Named turns come first, each shown by rows before and after it. Which turns, in which order, take the first row of each pair that follows to the second? Write the first one first, as in the answered first pair.
turn Z390:
[  1.2  -1.1   7.4 -11.2   1.6  -8.6   9.4   0.3  -0.5 -17.1  -9.9   4.8
   3.3   1.5   7.5  14.0  -8.6  -3.7   6.6]  ->  [  1.3  -2.1   8.4  -8.1   5.6  -6.6  13.9   3.3   1.2 -16.3 -12.1   1.6
   3.7   3.1   8.2  15.1  -7.0  -7.3   8.1]
[  2.3  -6.2 -12.9   7.2   9.8 -10.9   0.9  22.9  -7.7  -0.7   5.2  -1.4
  -5.6 -10.2   4.4   9.8   7.4  18.6 -28.3]  ->  [  5.1  -7.1 -12.0  13.2  11.8  -9.7   1.0  19.8  -8.5  -0.6   6.9   0.6
  -9.3  -9.1   9.6   3.2   3.3  20.1 -27.8]
[  1.0  -1.3  21.3  35.1  23.9  17.3  22.5  40.8  -5.2 -10.0  30.7 -26.6
 -17.0  21.2  -0.8 -16.0   3.7  -2.5  -3.0]  ->  [  2.0  -6.5  14.5  41.3  22.2  26.9   5.7  18.9   3.7  -6.4  29.7  -8.9
 -18.2  14.0  17.2 -39.4 -19.7  13.2  -0.1]
[ -0.4 -15.2   0.6 -30.5 -46.5 -22.2 -16.3 -26.2  13.1  -1.1 -18.9  24.5
  24.2 -24.3 -19.3  30.0  18.5   4.2  38.8]  ->  [ -0.5  -6.8   8.0 -21.3 -31.9 -26.2   5.1   3.7   8.2  -8.9 -18.0   0.0
  25.9 -11.1 -39.3  45.7  41.1  -9.9  30.4]
turn Z823:
[ -0.6  -4.7  -9.0 -24.0  -6.8 -17.2 -15.2 -13.8  -3.5  -6.2 -19.4   1.7
  -4.2   1.3  19.4  13.7   2.2  25.7   9.1]  ->  [ -2.9  -4.2   2.1 -22.0  -6.0  -8.6 -16.7 -18.0   3.2  -5.6 -23.9   0.9
   2.2   7.5  12.0   6.9   2.5  16.6  23.5]
[ -3.5 -16.7   2.1 -20.7 -36.6 -33.3  -7.9  -6.2   1.5  -1.5   0.8  31.0
  13.6  -6.5 -22.5  37.2  35.8   9.7  13.9]  ->  [ -3.1 -22.5   0.4 -12.9 -42.0 -30.9 -16.9 -12.1   5.3   5.0   0.0  39.8
  12.5  -8.5 -13.4  24.2  28.1  22.1   9.5]
[  1.1  -0.4  -5.0 -15.2  -9.8  -6.7  16.7  -2.6  -6.8  12.2   8.9 -30.3
  -7.2 -16.3 -13.2  14.2  -8.1 -23.7  -5.4]  ->  [  3.1 -11.1  -8.9   3.5 -17.6   1.7  -6.0 -17.4  -2.1  23.2  12.8  -4.9
 -12.3 -22.0   6.8 -13.9 -22.9   6.4 -14.2]
turn Z170:
[  1.2 -24.3 -18.4   3.7 -32.6  -9.5 -33.1 -18.8  -0.5  16.8   7.5  54.1
 -11.3 -22.2  18.3  -6.4   1.3  56.5 -22.9]  ->  [ -1.9  -4.2  11.7 -39.2  36.0 -10.4  34.0 -31.1   7.4 -39.6 -24.2 -26.8
  13.5  -7.3  25.0  15.9 -35.6 -14.9  32.3]
[  4.2  -0.4   3.7  13.3  20.7 -17.1  23.0  25.3  -1.5  -2.9  11.3  -7.4
  11.1   7.1  -7.4  13.9  24.6  11.2 -15.1]  ->  [  5.4  -2.5 -20.6 -21.8 -13.1 -23.2  -3.7  -4.0  -3.4  12.7  20.5  11.5
  -3.0 -21.0  -2.6  21.7  14.4  10.6  -6.8]
[-14.3  -4.4  11.1  17.8   3.9 -12.5  -6.4  -3.9   2.9   4.1  -6.1   3.5
   4.7  12.9  -1.8   5.7   1.8 -11.4   0.3]  ->  [-13.5  -6.1   5.4   9.0  -5.2 -13.7 -16.6 -12.2   3.6   9.3  -4.1   7.1
  -0.3   6.2  -0.8   7.3  -0.7 -11.1   1.6]
Now pairs of rows:
Each pair is 2 to 3 turns apart.
[ -9.8 -16.5  41.6   8.1 -25.0  -2.7  -5.1   9.2   9.6  -9.1  -3.2  16.0
  32.9  23.6 -32.7 -12.1  55.1  -4.9  18.6]  ->  [ -7.2 -21.4  47.0  28.6  -7.6  10.8  -2.0   7.8  13.4 -11.3  -5.8  15.3
  34.2  29.5 -17.5 -37.2  40.0   2.5  12.4] -> Z390 Z390
[  0.6   3.6   3.9  14.9   2.6  -4.7  10.3  22.9  -2.8   0.6   7.6 -11.2
   0.9  20.6 -15.2   4.4  20.5  -1.5  -9.3]  ->  [  3.6   8.9 -10.5 -10.9 -17.9  -5.7  -2.2   9.8  -5.7   6.4  15.3  -7.5
  -5.2   4.9 -19.5  12.8  20.5  -8.6  -3.6] -> Z170 Z390
[ -3.3   2.1   3.8   6.6  -6.9 -18.5  -3.2  11.2   4.6 -19.5 -17.5   4.6
   1.0  15.4  -9.0  31.5  26.4   8.8  11.2]  ->  [ -2.9   2.6   1.6  -1.0  -5.9 -21.2  -1.3   7.2   4.2 -22.3 -18.1   2.1
   0.2  12.1  -8.7  34.5  20.8   2.8  17.3] -> Z170 Z170
[  2.5   2.1 -11.9   5.0  17.9   9.3  11.5  -6.2  11.6  21.7   0.4   4.0
  -8.7  -0.8   3.1 -18.4 -40.1   7.4   0.6]  ->  [  1.3  -3.3 -12.4  13.1  -8.4   9.3  -1.8   4.8  10.3  34.7   3.7  22.6
  -6.2  -0.1 -13.5 -15.8 -15.5  18.1  -4.8] -> Z823 Z170 Z390
[  1.9  -5.8  -6.4 -12.4  -9.3  -1.1 -13.6 -29.0  12.6   0.2   5.3  11.3
 -11.2 -10.5  30.7 -27.8 -22.3  -1.7  17.8]  ->  [ -0.8   1.1 -11.1 -37.3 -25.9 -21.9  -5.6 -10.3   1.2  -2.9  10.2   3.2
 -11.5 -16.3  -0.4  15.4  10.4 -20.7  21.4] -> Z390 Z390
[  0.2  -2.5   1.1  -6.9  -9.5   6.5  -4.1 -16.7   5.8   5.9  -0.9   1.3
   0.8  -1.1   0.0  -5.0 -12.8  -4.1  19.4]  ->  [ 1.3 -2.2  5.6 20.1 11.0  4.2 10.0 10.2 -1.0  6.4  3.7 -4.9  0.5  8.2
  1.5 -5.4 -1.0  9.5 -8.7] -> Z823 Z170 Z390
[  2.1  16.3   0.2  15.7  45.6  -6.3  26.3  20.5  -5.2 -22.3 -19.2  -1.1
  -3.1  -5.9   2.9  16.7  10.8 -20.9 -27.8]  ->  [  4.6   5.6 -20.2  -7.5  13.0  -2.5 -10.5 -31.4   2.3  -5.0 -14.4  31.1
 -15.3 -33.4  29.3   0.2 -23.6  -7.3 -15.0] -> Z823 Z170
[-19.7   8.8   0.5 -21.8  -2.8 -30.6   9.8  19.6   1.6   2.8  -8.9 -17.3
  31.6   9.0 -14.2  53.5  30.0  -5.9 -18.0]  ->  [-22.5  -0.8   2.5  -1.0 -40.3   4.2 -40.2 -19.7  23.7  27.8 -12.3  29.1
  31.1  11.5 -12.5  -6.9  16.0   8.8   1.6] -> Z390 Z170 Z823
[  5.3  10.0 -11.9 -26.6   6.4 -11.5  -7.7   5.6   4.8  -5.9  17.8 -21.8
 -10.4 -20.5 -12.2  35.9   2.0 -24.9  -8.1]  ->  [  5.1   7.4 -17.2 -19.0  -8.0 -10.8 -21.1   6.4   1.2   5.5  26.7  -3.7
 -15.1 -24.6 -14.1  30.0  11.2  -8.9 -19.5] -> Z170 Z170
[  1.3  -2.0  -5.3 -18.7  11.6 -10.6   6.8 -12.6   7.1 -10.4  -7.1 -10.7
  -2.1  -1.7  19.6   9.4 -20.4  -6.4   2.0]  ->  [  1.1  -8.2 -10.5  -4.4  -2.7  -7.8 -10.8 -17.8   8.0   1.0  -2.1  11.0
  -7.3  -7.0  24.5  -5.4 -18.6  12.2  -5.5] -> Z823 Z170 Z170
[-22.1 -17.1  19.4  17.3 -28.6  29.3  -0.8 -22.3   2.5  -9.4 -16.6  18.6
  -2.9  41.1  -2.4 -42.0   2.0  37.7  32.7]  ->  [-24.4 -16.3   9.3 -12.9 -54.0  12.1  -8.1 -24.6  -1.8  -9.0 -11.5  22.6
  -4.2  28.1 -19.6  -6.6  19.5  30.4  42.4] -> Z390 Z390
[  5.0 -10.0  13.1   8.7  28.2  12.0  31.1  26.2  -1.8   4.0 -10.6 -16.2
  15.9  17.2  -6.2   7.4   2.3  -9.9 -13.1]  ->  [  4.6  -5.0   7.0 -22.7  27.2  11.0  28.4   1.2   3.6  -1.4 -12.2 -25.5
  13.0   5.9   4.0   6.8 -19.5 -25.2   4.3] -> Z170 Z170 Z390
[ -2.8  -7.8  25.6   2.6  11.4 -11.4   4.9 -10.6   4.2 -14.6 -16.7  -5.4
  21.4   3.6   3.7   2.5  -4.2   6.8  24.8]  ->  [ -0.8  -4.4  27.4  10.8   8.6 -10.4   9.6  10.9  -0.1 -14.0 -10.0 -10.6
  20.7  10.3  -9.9   5.4  15.4   2.0  14.4] -> Z170 Z823 Z390
[ -5.4   6.6 -20.5 -20.3 -23.4  23.5 -10.0 -23.7  18.1  27.6  -3.6   9.7
  -0.2   9.3 -20.7 -34.8   3.7 -22.2  37.0]  ->  [ -3.6   2.9 -18.7   4.4 -25.4  24.2 -15.0  -8.7  16.7  36.1  -0.1  22.5
  -0.7  16.8 -24.9 -44.0  14.1  -1.3  20.6] -> Z170 Z170
[ 13.5   1.9  -7.0  35.1  15.2 -10.2 -16.0 -20.8  -8.8  -3.4 -11.4  23.3
  -3.9 -18.3  20.4 -18.9 -15.3  13.8 -19.7]  ->  [ 12.2   4.7 -11.8  17.7  10.1 -10.6 -19.2 -33.7  -7.0  -5.6 -14.5  18.8
  -7.8 -26.5  22.6 -12.6 -24.9   1.6  -8.5] -> Z170 Z170 Z170
[ 21.3  -8.2   4.7  23.8  20.6 -14.4  14.4  21.0   9.4  -5.4  -6.4   3.3
  11.7   5.3  -6.1  16.2  19.8  13.6  -7.9]  ->  [ 20.5  -8.1  11.5  12.5  32.1  -8.2  18.2   5.8  16.2 -18.0 -16.2  -5.7
  17.0   3.3   1.9   8.0   1.7   2.1  11.6] -> Z823 Z170 Z170
[ -2.3  -4.4  -8.3 -35.2 -33.0 -27.2  -8.7 -10.2  -1.7  -5.0   2.8   9.3
  -1.2 -17.7 -10.1  31.0  13.9  -3.7  12.3]  ->  [ -7.3  -4.1  24.1  -4.4  22.2 -14.5  30.6   5.6   7.0 -32.0 -17.8 -19.1
  18.0  13.8  -0.5   9.5  -2.4 -11.5  20.2] -> Z823 Z170
[ -8.2   9.7   6.2 -28.3 -25.9 -14.6   4.0  14.7 -11.6 -16.3  -3.4  -0.7
  24.0 -17.4   7.1  41.7   9.1 -13.4  12.7]  ->  [ -5.2   2.8  18.5  33.9  -1.8   1.5   8.2  39.6  -8.8  -7.2  -4.1  10.2
  26.5   7.0  22.4   4.6  10.5  19.3 -25.7] -> Z170 Z390 Z823
[ -4.3   4.8  11.2  20.6   8.7  -9.6  33.8  27.8 -23.4   3.2 -17.7 -33.0
  -7.6 -12.9  -6.4  35.8 -15.3   5.2 -13.0]  ->  [ -8.7   1.0  25.2  33.6  15.6  13.7  27.3  -0.5  -5.8   1.4 -32.2 -26.9
   2.8  -1.0   9.1  -5.6 -40.2   1.6  13.5] -> Z390 Z390 Z823
[-13.5  12.2  -7.0 -27.8 -25.9   5.9  -0.5 -17.4   3.6  12.5   6.0 -22.1
  -1.8 -12.9  -5.2  -6.2  -3.7 -19.2  25.6]  ->  [ -5.6  14.1  -1.7  -3.3  18.1   0.2  29.9  14.7  -6.5   2.1   8.4 -42.7
  -0.2  -5.0   8.5  -0.8  -6.2  -8.8  -5.5] -> Z390 Z823 Z170
[-12.0   2.1  -8.7 -10.3   9.1  -3.9 -11.3  -5.2  17.1  11.7   4.9   8.5
 -12.1  13.2  12.7 -19.5 -20.0  -7.4  -1.1]  ->  [-11.6  -0.6  -8.8  -4.8  10.2  -1.2 -12.1  -2.2  18.1  14.4   6.8  14.1
 -11.2  17.5  12.5 -23.9 -16.5  -3.8  -5.7] -> Z170 Z170
[ -2.2  13.5 -16.2   9.9  10.1  26.9 -15.3  12.5   9.2  17.8   6.1   1.7
  -3.7   4.0   3.3 -38.8   4.1  10.6  -4.3]  ->  [ -2.8   9.4 -27.0 -13.3 -13.9  16.9 -27.2  -0.4   9.8  18.5   7.1  14.1
  -7.0  -9.8   0.7 -22.9   5.2  12.9   4.7] -> Z390 Z390
[  2.7  -5.3  -0.2  -1.7  21.9  -9.7  31.2  16.7  -4.3 -14.0  -6.1  -6.7
   2.0  15.9  -2.5  13.3   7.8  12.0   7.5]  ->  [  7.1 -12.6 -11.1   7.1   8.9 -10.0   9.5   2.7  -1.6  -0.9  -0.3  18.8
  -4.3   3.7  19.4  -1.0  -5.5  39.6  -4.9] -> Z823 Z390
[  2.5  -8.2 -12.3 -11.5  10.9 -11.7  11.8  -6.3  -5.1  -2.2  -4.6  10.0
  -3.1  -8.1  -4.9  26.9   1.8   1.7 -18.5]  ->  [  0.1 -11.5   3.0  -1.9  17.5   4.8   9.4 -24.5   9.7  -8.7 -16.9  13.5
   7.7   2.4   0.2  -0.5 -14.4  -0.3   1.6] -> Z823 Z170
[ 10.1   8.8  23.6  17.1   3.2 -11.6  26.4  23.5   2.8  17.0   9.2  -0.2
  16.5  31.1 -21.5  21.0  45.5  -6.9 -15.0]  ->  [ 14.6   0.7  27.3  45.2  20.0  13.4  16.0   1.9  16.0  20.6   6.2  12.5
  13.1  33.8  12.3 -27.9   6.2  13.4 -20.0] -> Z390 Z390
[ -8.2 -25.6   3.8   5.8 -14.2 -17.7 -15.9 -22.0  11.8  -1.7 -16.3  35.5
  13.4  -7.9  11.7  -3.8  -4.0  35.0   8.0]  ->  [ -9.7 -16.4  12.4 -13.6   5.9 -22.8  10.0 -25.3  15.7 -23.8 -27.3   5.6
  24.5  -1.8   9.5   9.1 -11.1   8.8  27.2] -> Z170 Z390
[ -2.4   4.0   3.1 -18.9  -5.8  19.8 -15.8 -34.4  -7.6  -0.5   9.5  -1.3
  -3.9  -3.7  -8.3 -22.0 -10.4 -30.0  22.3]  ->  [  2.0   9.5   7.1  -5.1  22.3   4.4  17.8  12.0 -20.8 -10.5  15.1 -27.0
  -1.0   9.2 -19.9   4.0  15.8 -31.9  -2.0] -> Z170 Z390 Z823
[ -5.3  -3.3   3.8 -11.2  -3.9 -14.9 -16.2  -4.0  -0.1   4.3   5.1  20.1
  -4.5  -4.7   9.4  -6.5  -8.1  20.7  -9.2]  ->  [ -5.4  -4.6   6.3  -9.0  12.7 -21.0  -0.7   2.6  -1.0  -5.1   2.8   7.4
  -2.2  -2.1  16.0  -1.8 -14.8  21.7 -12.1] -> Z390 Z170 Z823
[-13.4  -3.7  12.3   5.0 -12.3 -24.4 -13.2   2.3  -2.7  -6.2   5.1  25.8
  10.4  -2.5  -7.2  31.9  -6.4  30.1  -4.8]  ->  [-17.1  -2.1  28.7   0.7  -9.2 -13.9  -6.1 -10.0   6.3 -15.1  -9.1  18.4
  22.2   5.6 -15.0  23.4 -11.4   9.2  21.7] -> Z823 Z170
[  0.9  -6.6   4.8  28.8 -25.7  19.5  -9.2   6.6   9.6  13.2  -1.0  21.6
   1.4  10.2 -12.5 -25.2   9.7  14.4  -8.1]  ->  [ -1.6   5.7   7.8  -3.3 -22.7   6.8   9.8  17.4   3.2  -0.7  -3.7  -5.5
   6.8  10.5 -35.7   9.0  28.1 -19.2  11.8] -> Z390 Z823
[  1.7  -4.9   1.1  34.8   0.4  12.1 -13.9   4.3   8.7   9.4  -4.4  15.3
   3.4   0.8   3.1 -26.3   3.0  12.4 -19.1]  ->  [  7.7   2.5 -12.6  18.4   8.8  -7.9   3.2  24.8  -6.8   3.8   5.4  -5.8
  -6.2 -10.7  -4.1  10.2  13.6   4.4 -37.5] -> Z823 Z823
[ 10.2 -12.8  12.7   4.2 -14.4   5.6  -4.7   3.4  10.5   6.2  -2.2   5.9
 -17.6 -22.9  29.6  -7.3  -0.3   8.6 -13.9]  ->  [  4.4 -13.2  33.7   6.8 -14.8  15.0   3.2   8.2  20.1  -3.6 -17.2  -2.3
  -0.6  -5.4   9.1 -12.2  11.9 -12.0  10.7] -> Z390 Z823 Z170
[-11.7   6.2  -3.5 -26.8  18.7   3.0   8.0 -11.8   6.8 -14.0  -1.9 -19.7
   9.6 -10.9  -1.9  13.1  -6.3 -32.0  23.5]  ->  [ -9.0   0.3 -18.9 -29.0  -3.0   4.1 -17.4 -32.8   8.3   0.4   6.0   6.3
   0.0 -23.4   7.8   0.6 -14.3 -15.3  18.3] -> Z170 Z390 Z170
[  0.9 -12.3 -15.3 -35.3 -10.7 -46.5  -6.6  -4.8  -5.9  -1.4  -8.1  18.3
   1.3 -27.7  22.6  48.5  -4.4  28.6  -3.4]  ->  [ -8.4 -14.5  22.9 -18.7  18.6 -17.9  12.8 -21.9  17.9 -22.0 -36.5   2.0
  26.6   3.4  30.2   5.6 -32.6   8.8  36.2] -> Z390 Z823 Z170
[ 10.5 -16.3 -27.9  -3.1 -23.2 -22.2 -17.1  -5.0   4.3   9.4 -14.5  16.1
   4.3  -7.1   7.2  16.3  11.3  41.6 -27.2]  ->  [ 14.0 -14.6 -21.4  -5.5  13.7 -16.3   1.1 -19.6   8.2  -6.5 -22.6  -2.3
   9.7  -3.0  34.3   1.2 -24.7  33.2 -21.1] -> Z170 Z390 Z823
[  9.8   6.7  -7.2 -36.2 -22.7  -2.3  -7.6   3.9 -11.7  15.4  28.4 -21.6
  -4.3 -10.7  -0.8   0.8  11.3 -18.2  -9.3]  ->  [ 11.8   8.2  -6.7 -23.8 -18.0   0.8  -2.7  14.6 -13.4  17.1  31.7 -26.6
  -5.5  -2.8  -6.8  -2.1  18.9 -18.6 -16.1] -> Z390 Z170 Z170
[  3.5 -13.7 -10.6 -34.0  -8.0  -3.2   9.9 -20.6  35.1  13.8  -2.9 -21.2
  13.9  15.6   9.5  11.6  -9.1   4.8   8.6]  ->  [  2.3 -14.1   1.0  -7.8   6.1  -2.4  21.3   7.2  33.9  11.3  -5.4 -24.0
  19.7  34.4   0.8  11.3  12.6  11.8  -5.9] -> Z170 Z390 Z823
[ -1.0   0.0   2.5   3.1  28.2  -6.6  -5.1 -12.9  -4.9   0.6  -4.2   2.7
  24.3   3.6   0.5  -0.5 -25.8   5.5  20.1]  ->  [  1.2  -4.1  -6.7   7.9   7.3 -11.1 -22.3 -10.1  -4.3  13.5   1.5  20.8
  18.0   0.1  -4.2   1.3 -14.8  21.9   7.1] -> Z170 Z390
[  5.9   6.8  -2.6 -10.1   2.3  11.9  -0.5 -22.3   5.0  -2.1   0.8   1.9
   9.8  -5.5   9.2  -3.8 -27.7 -19.4  14.8]  ->  [  5.8  11.5  -2.9 -19.1  -0.6   3.2   8.9  -5.8  -2.4  -5.4   4.2 -11.0
  12.1  -6.0  -9.9  16.8  -9.3 -30.6  13.1] -> Z390 Z390 Z390
[ -7.0 -19.4  20.2  33.8   4.2  11.3   0.7   3.4  14.3  -5.8 -18.1  17.1
   4.5  28.8   9.9 -33.8   0.0  10.5  13.7]  ->  [ -0.7  -7.1 -13.4   8.4 -24.0 -16.5  -3.5  32.2 -10.4   6.8   8.5  14.2
 -20.5   6.4 -13.9  19.6  39.0   4.4 -16.9] -> Z823 Z170 Z390
[  4.6  -7.8   7.5  24.8  24.2  -5.6  18.6  23.9  -6.6  -5.5  -3.3  -4.0
   4.9  16.3  -0.2  -4.0   4.8  20.2 -22.5]  ->  [  1.5  -5.0 -15.3 -29.4 -29.5 -18.6 -16.7 -10.5  -7.2   6.8   4.4  13.0
  -5.7 -14.1 -15.1  21.6   8.7   4.4   3.8] -> Z823 Z170 Z390
[ -3.6 -10.3  19.4  12.3  21.4 -10.7  24.4  13.9   2.3 -22.4 -23.0  -8.1
  20.2  18.8   2.9   9.5   5.0   6.0   3.1]  ->  [  0.1 -18.4  -4.7   5.3 -19.6  -8.8 -22.4 -14.8   4.4   3.9  -8.8  33.8
   6.3  -5.0  16.4  -5.6  -6.8  31.1  -1.7] -> Z390 Z170
[  9.5  25.9 -24.8 -32.1  -3.2  -1.5  -1.8 -15.4 -15.0 -11.5  15.0  -2.5
 -20.1  -7.4  -2.1  14.0  -9.8 -30.6 -11.2]  ->  [  7.7  15.8 -27.5 -19.2 -19.2   3.0 -23.5 -24.2  -8.3   2.8  16.5  24.8
 -24.7  -5.9   3.7  -4.5 -11.2  -6.6 -14.9] -> Z390 Z823 Z390
[ -8.0 -11.3   9.9  29.7   8.6  13.6   8.3  13.2 -10.8  -4.4  -2.0  -4.1
  17.9  33.7   0.7 -15.5   1.1   3.1 -18.2]  ->  [ -9.5 -19.7  -1.1  14.7 -13.8  10.3 -16.9 -19.0  -5.7   5.4  -2.3  21.2
  13.3  18.2  15.8 -20.4 -12.8  13.4  -7.7] -> Z390 Z390
[ -7.2  -0.9 -32.8   1.3  -1.3  -7.2 -12.4  -7.7  -9.3   5.7  14.2   5.7
 -12.9 -26.7  12.8  -6.3 -10.4 -14.1 -22.7]  ->  [-15.8   0.6 -13.7 -12.7 -17.5   2.4 -11.1 -15.9   3.2  -2.0  -2.8   6.8
   3.0 -12.7 -18.3  -8.7   7.0 -37.0  18.7] -> Z823 Z390 Z390
[  3.4  -3.7   1.4 -14.1   9.8 -20.8  15.9   8.5 -16.8  -8.3   0.2 -10.7
   4.3  -3.8  -5.4  28.0  12.3  -3.4  -9.1]  ->  [  4.5  -7.7 -12.4  -1.8 -12.2 -15.8  -7.4   2.7 -14.5   8.1  11.1  12.3
  -5.4 -12.2  -0.2  13.6  13.1  13.3 -23.4] -> Z390 Z170
[ -4.3 -13.7  12.2  -9.5 -15.9 -30.1 -28.4 -17.9  11.4  -4.1  -4.7  48.4
  11.8  -5.5  15.7  13.7  17.1  27.0  19.1]  ->  [ -5.9   0.5  27.9 -14.4   2.7 -28.8   4.9   8.5   9.0 -22.6 -10.5  13.4
  22.9  12.9 -12.2  30.7  37.6  -8.2  29.5] -> Z823 Z390
[  5.8   5.8  -5.8 -21.8  16.9   4.2  12.8  -7.4  -6.5 -11.8   5.6 -25.9
  -6.1  -3.3   2.3  12.3 -18.0 -23.4 -10.2]  ->  [  6.7   0.0  -8.7  -2.4  15.4  10.8  -2.1 -18.6  -1.3  -3.5   9.7  -9.3
  -9.7  -5.6  19.6 -11.0 -31.0  -1.4 -21.4] -> Z390 Z823
